In the rows, 128 means zero.
D: a few groups of rows, each row roughly a mix of its group's hidden directions:
D (171 x 15):
[[ 86 121 149 105 164 124 133 158 110 113 144 139  86  74 160]
 [139  70 140 109  88 129 138 109  96 153 145  99  95 164 146]
 [148 114 110 142 125 137 114 158 127 104 101 122 125 167 208]
 [111 134 169 122 137  90 102 145 155 128 101 148 139  57 133]
 [157 119 130 142  95 111  73 159  99  95 107 151 138 134 174]
 [143 145 127 101 126 145 149 105 115 129 175 115 151 111  52]
 [113 138 173 136 142  70 169 111 147 178 125 125 111 111 119]
 [147 110 135 126 103 180 121 126 118 137 108 150  91  92  67]
 [120 114 131 139 106 131 106 146 127 112 102 156 107 138 215]
 [130 159 137 101  92  99 140 150 165 171 159 128 168 108 100]
 [140 123 128  85 108  51 137 132 114 153 102 143 117 124 163]
 [165 139 111 100 140 107 169 117  72 180 133 126 110 148 138]
 [130  93 138 173 150 139  87 160 131 160 113  72 137 107 128]
 [155 116 118  85 160  99 156 128  76  96 136 159  97 121 143]
 [114 120 154 119 137  66 152 130 171 127 165 103 127 108  86]
 [134 130 170  82 134 153 139 113 146 146 139 154 139  76  79]
 [116  83 150 125 155 178 124 140 104 117 143  83 129  81 149]
 [ 85 121 170 132 169 150 142  85 144 124 170 107 111 100 140]
 [ 81 147 143  97 154 106 166  92 136 117 138 187 128 121 121]
 [ 76 115 140 140  89 146 173 126 134 133 168 142 152 111  84]
 [122 118 126 113 119 147 112 115 130 162 145  68 159 165 182]
 [118 103 140 149 188 174 134 145 168 117 147 109 107 125  90]
 [134 133 126 128 136 174 123  91 136 150 130 170 136 121  54]
 [ 94 129 147 124 162  90 161 125 176 168 122 122 113 103  89]
 [ 98 131 120 152 168 148 114 107 170  92 143  82 143 124  86]
 [136 101 148 137 114 161  80 148 112  86  91 155 128 112 173]
 [ 90 154 151 113 124 142 155 138 171 171 128 184 132 103 113]
 [137 131  88 143 151 168  88 123 121  84  94  81 109 122 118]
 [146  95 119 156  97 141  88 189 140  85 107 114 122 140 129]
 [163  99 153  77 108  94 124 141 123 133 123 110 153  78 160]
 [ 60 143 146 156 122 151 137 115 112 127  88 162 135 133 171]
 [172 137 111 123 107 124 140 113  86 133 174 121 147 135  64]
 [152 138 135 166  91 105 111 117 167 138  91 159 178 153 133]
 [ 93 101 147 107 122 142 131 138 133 144 141  63 129 110 187]
 [123 112 100 122 141 110 130  79  91  79 155  81 124 157 123]
 [137 119 153 109 109 177 128 117 110 118 139 201 147 138 164]
 [174 108 134 105 125 158 101 165  83 108 143 152 110 103  92]
 [ 87 164 125 119 147  79 174 144 133 151 137 169 117 120 157]
 [142 127 110 112 171  75 181 130 139 159 104 135 112 157 105]
 [127 126 161 158 110 144  96 135 193 126 100 121 180 117 138]
 [116 120 133 103 161  73 190  97 130 127 153 114 109 132 103]
 [140 156 112 148 147 151 135 115 145 115 158 122 125 107  44]
 [179 128  80 135 126  96 135 127 129 104 117 160 125 189 120]
 [119 143 137 166  89 141 100 164 167 123  94 179 137 112 145]
 [106 104 174  90 132 150 146 139 133 156 138 121 130 109 196]
 [111 149 125 158 111 108  86 106 160 137  91 184 135 164 136]
 [ 96 131 182  97 169 150 144 112 117  97 138 149 173 110 135]
 [ 97 127 138 107 145 131 136 131 156 112 145  73 137  56 136]
 [ 77 117  99 138 134 151 137 105 132  97 106 164  95 172 158]
 [155 116 125 130 141 140 112 126 101 142 185  78 147  89  89]
 [106 103 135 140 130 149 162  89 146 168 138 133  80 166  91]
 [118 110  93 162 117 137 108 144  98  86 121  80 130 146 180]
 [132 137 146 134 178 118 153 138 186 150 127 142 167 145  84]
 [190 133  88 128 144 124 115 153 108 104 143 148 115 157  79]
 [ 93 158 106 103 165 131 142  86 136  97 106  87 115 122  88]
 [ 84 137  83 147  92 112 131 103 149 132 122 145  66 110 119]
 [141 139 135 144  86  47 111 148 151 113 136 141 157 136 135]
 [129 149 116 114 120 162 116  82  95  88 149 163 130 108  78]
 [102 109 140 104 115 124 169 135 133 152 136 122 124 150 209]
 [134 123 130 145 220 133 144 146 145 134 111 104 119 150 109]
 [105 147 104 150  95  84 106 131 180 163 101 122 118 164 124]
 [107  86 186 153 136 132 172 137 171 148 108 114 129 113 142]
 [ 87 142 155 140 120  76 120 133 155 168 130  88 121 120 172]
 [ 75 143 141 120 136 160 141 126 133 137 114 203 111 115 151]
 [110 106 142 153 159 147  98 142 135  83 110 157 135 147 190]
 [144 143 124  93 134 148 163  93  82 147 168 113 123 108  81]
 [134 109 124 134 131 117 174 132 127 184 124  70 108 140 172]
 [155 153  84 132 119 140 109 104 106  84  93 155 116 178 134]
 [ 98 114 124 143 148 111 162 103 144 172 170 139 126 103  72]
 [152 130 155 114 134  94 120 132 147 151 177  67 128  87 114]
 [ 76 115 138 118 118 106 124 114 161 139 114  97 127 127 201]
 [146 120 140  75  98  90 166 133 129 168 166 107 138 124 101]
 [122 149 145 136 142  92 146 121 158 164 137 132  98 101  58]
 [129 147 114 160 109 104 105 158 117 143 106 134 145 149 206]
 [116 109 178 148 118 157  93 160 143 128 133 137 144  67 103]
 [131 132  95 152 111 114 113 150 130 131  81 177 118 192 130]
 [124 144 156 109 124 147 112 111 115 147 181  74 140  75 120]
 [ 97 136 121 151 130 101 164  83 167 106 131 155 115 151  78]
 [145 108 128 126  79 132  72 176 109  91 119 141 140 131 159]
 [110 177 149 162 165 104  79 114 150 121 139 159 131 104 106]
 [156 122 101 149 100 141  76 150 126 101 112 149 152 177 158]
 [147  93 182 119 147 150 115 152 150 163 146  83 147  96 123]
 [ 87 116 148 112 134 100 190 128 155 175 149 135  94 130 128]
 [135 156 123 134 174 130 166 111 114 158 154 123 112 134  59]
 [132  87 158 160 146 101 130 160 150 178 115 146  98  91 116]
 [ 99 125 168 147 101 129 100 140 166 134 108 197 133 130 150]
 [120 134 125  91 146 145 115  95 115 119 164 110  96  57 111]
 [140 118 182 139 132 117  83 175 139 117 130 135 134  70 142]
 [115 148 151 117 109 107 160 129 163 176 128 128 155 144  65]
 [137 105 100 102  98 174 124 132  91  74 123 167 105 118 120]
 [104 141 111 134 118 114 176 118 145 186 127 146 127 188 142]
 [170 139  99 106 132 162 141 112 131 158 162  89 149 150  81]
 [ 84  91 149 128 164 127 157  97 130 101 136 144  69 130 114]
 [115 124 158 150 103 118 117 143 170 151 142 174  93 118  73]
 [145 114 127 169 118 130  61 115 122  84 125  83 145 131 148]
 [ 81 146 164 181 135 136 131 122 153 129 107 172 108 110  96]
 [135 172  93 101 162 142 121  86 138  76 105 148 116 148 115]
 [140  86 120  98 130 118 120 115  83  70 119 126 139 175 153]
 [123 126 130 158 117 125 121 137 170 139  91 182 104 136  68]
 [ 88 135 137 126 131  95 121 151 148 120  82  66 102 112 158]
 [182  94 126 116 114 113  86 137  91  75 123 105 142 141 125]
 [ 91 148 114 154 180 139 161 138 167 169 126  95 129 149 141]
 [163  86 137 142 123 108 145 167  99 168 148  83 140 144 156]
 [129 121 151 125  83 147  95 171 116 147 117 154 115  85 177]
 [117 140 186  99 118 140 108 145 123  78 110 163 132  85 145]
 [154 135  96 125  71 140 122 126  97 135 137 121 138 185 172]
 [166 167 119  95  93 118 139 137 107 171 152 146 134  96  87]
 [133 141 154 131  94 138 102 136 124 128  94 187 145  94 179]
 [158 112 153 144  87  69 119 161 164 125 122 105 140 104 154]
 [ 71 106 118 141 140 187 134 109 119  78 139 132 128 100 135]
 [184 155 128 125 144 100 166 138  78 126 129 146 153 109  91]
 [ 71 170 123 163 158 153 121 124 147 140 131 129 111 117  76]
 [177 113 173 114 102  95 119 161 108 131 123 152 128  77 113]
 [ 99 138 117 109 116 168 162  88 146 158 147 151 124 151  74]
 [152 115 112  96 151 124 155 124  80  95 164  84 116 119 165]
 [128 146 145 133 130 101 108 145 137 114  99 149 159 175 197]
 [114 146 182 123 136 118 112 152 177 136  78 171 145 132 133]
 [132 117 160  94 109 139  82 151  90 130 128 185 130 118 166]
 [ 82 119 114 140  78  88 172 142 151 157 158 117 114 130 144]
 [ 62 127 154 170 135 120 141 131 165 139  89 142 117 137 161]
 [165 111 108 121 167 122 124 129  90  91 123  59 136 127 143]
 [ 89 104 142  99 121 130 176 109 143 171 134  76 106 117 142]
 [162 131 104 106  94 144 102 119  86  70 167 133 123 110 132]
 [129  97 145 155 128 154 135 171 161 132  71 156 123 156 161]
 [133 106 104 121 152 131 127 140 126 128 126  78 103 134 209]
 [155 128 117 126 189 152 160  97 114  93 164 143 120 137  91]
 [144 194 103  96 125 113 113  84 134 123 131 141 151 172 111]
 [104  78 159 118 144 145 129 181 135 111  92 134 113  96 162]
 [ 99 100 151 151 108 135 134 127 122  72 133 139 102 122 194]
 [188 149 124 130 134  89  86 123 160 135 138 145 149 126  80]
 [167 152 106 129 138 150  93 130 110 122 132  65 173 100 129]
 [131 138 107 137 130 124 174 105 136 140 126 171 150 186  79]
 [126 131  95 132 127 176 151  81 101 115 130 145 147 189 139]
 [154 144 160 146 115  89  86 145 121 111 107 188 141  96 129]
 [134  78 151 124 130 155 155 172 139 139  87 122  90 118 168]
 [113 124 145 156  96 148  75 137 144  84 102 156 143 101 163]
 [194 131 130 136 124 115 139 149 117 111 116 166 124 137  62]
 [111 128 122 176 143 110 107 108 124 131 186 165 171 115  99]
 [ 83  92 169 118 109 139 100 139 146 102 119 174 133 135 171]
 [176 103 135  78 106 153 101 165  89 128 135 100 144 111 129]
 [121 122 153  94  78 144 108 101 122 126 158 106 131  62 132]
 [143 156 104 109 134 189 142 124 100 174 140 131 107 109  86]
 [145  68 125 115 137 148 124 143 133 101 147 100 115 164 187]
 [110 170 142 123  96 105 142 127 165 179 147 175 143 115 102]
 [147 115 144 123 124 135  81 156 108  67 122 138 120  70 124]
 [127 117 114 128 117 176 163 100 123 186 139 101  92 148 101]
 [124 132 107 118  91 193 108  76 105 141 133 129 153 159 128]
 [101 139 104 163 166 152 120 152 129  80  91 171 109 144 138]
 [109  99 123 143 110 132 142 170 117 106 112  97 125 151 202]
 [ 88  99 120 106 126 136 159  77 177 157 113 114 120 158 147]
 [142 137 147 154 137  97  89 159 132  79  84 169 126 128 153]
 [158 142 104 152 103 151  82 120  87  78 139 151 156 150 128]
 [133 138 140 139 131 103 117 122 111  96 104 205 135 159 168]
 [132 109 177 118  99 105 153 170 139 187 146 104 144 113 123]
 [188 115 149 108 128 134 120 142 107 164 143  92 111  88  89]
 [172 142 119  87 118 136 159 119 103 126 182  98 144 129  86]
 [133 138 130 127 175  88 160 118  94 154 144  95  87  95 152]
 [158 142 130 160  92 143  84 153 151 131  86 165 137 148  92]
 [148 129 147 134 169 162  87 111 122 125 125  70 155  87 143]
 [129 123 127  95 133 151  86 161  82  91 146 112 132  88 165]
 [119 120 114 140 144 135 101 105  62  63 140 120 125 105 146]
 [ 97 145 120 129 110  64 151  90 175 153 128 115  99 131 126]
 [131 154  99 120 114 123 140 116 122  94 111 156 142 199 173]
 [145 116 123 161  86 121 101 109 119 136 109 101 150 162 193]
 [110 112 150 117 132  86 145 151 124 155 153  62 121  93 154]
 [102 118 124 153 140 116 111 148 145 106  89 131 116 145 208]
 [130 147 111 169 112 138 117 128 134  88 129 162 165 149  64]
 [131 129 106  86  81 122 167 135  98 181 157 108 123 142 145]
 [111  83 138 156 164 136 106 137 117  73 107 113  92 131 165]
 [ 90 108 130 164 115 183 104 118 188 103 130 112 131 134 135]
 [124 131 170 172 117 133  92 135 186 143 121 140 137 100  87]]

which group is each row in? (one row of each group first):
[135 159 119 104 169 140 150 133  89 171 150 111  98  79 125]
Z
[111  93 115 121 122 154 115 161 100  83 116 134 110 146 193]
H
[153 125  95 112 128 154 126 106  97 154 174  69 151 149 141]
P

[ 51 166 127 162 125 156 139 131  99 122 104 139 129 126 153]
H
[104 113 124  76 116 153 133  85 119 140 161  77 130 116 165]
H
[103 118 166 170 121 120  95 144 196 134  96 145 134 114 129]
H
[109 120 188 185 145 124 116 150 176 134 112 147 123 109 117]
H
[180 132  93 108 102 172 114 119  87 112 156 117 157 142 106]
H
[105 114 112 131 130 100 179 108 141 180 187 130 126 124 108]
P
[166 119  96 126 141 149 122 127  96 110 117 107 136 182 187]
P
[ 81 125 172 177 131 139 133 133 160 151 105 111 154 133 170]
H
[137 152  79 110 162 127 117 131 110 112 180  70 123 146 132]
H
[ 91 113 154 114 131 145 147 130 132 167 140  94 108  86 187]
Z
[171 132  97 122 137 160 112  97  79  98 158 123 126 116  82]
P
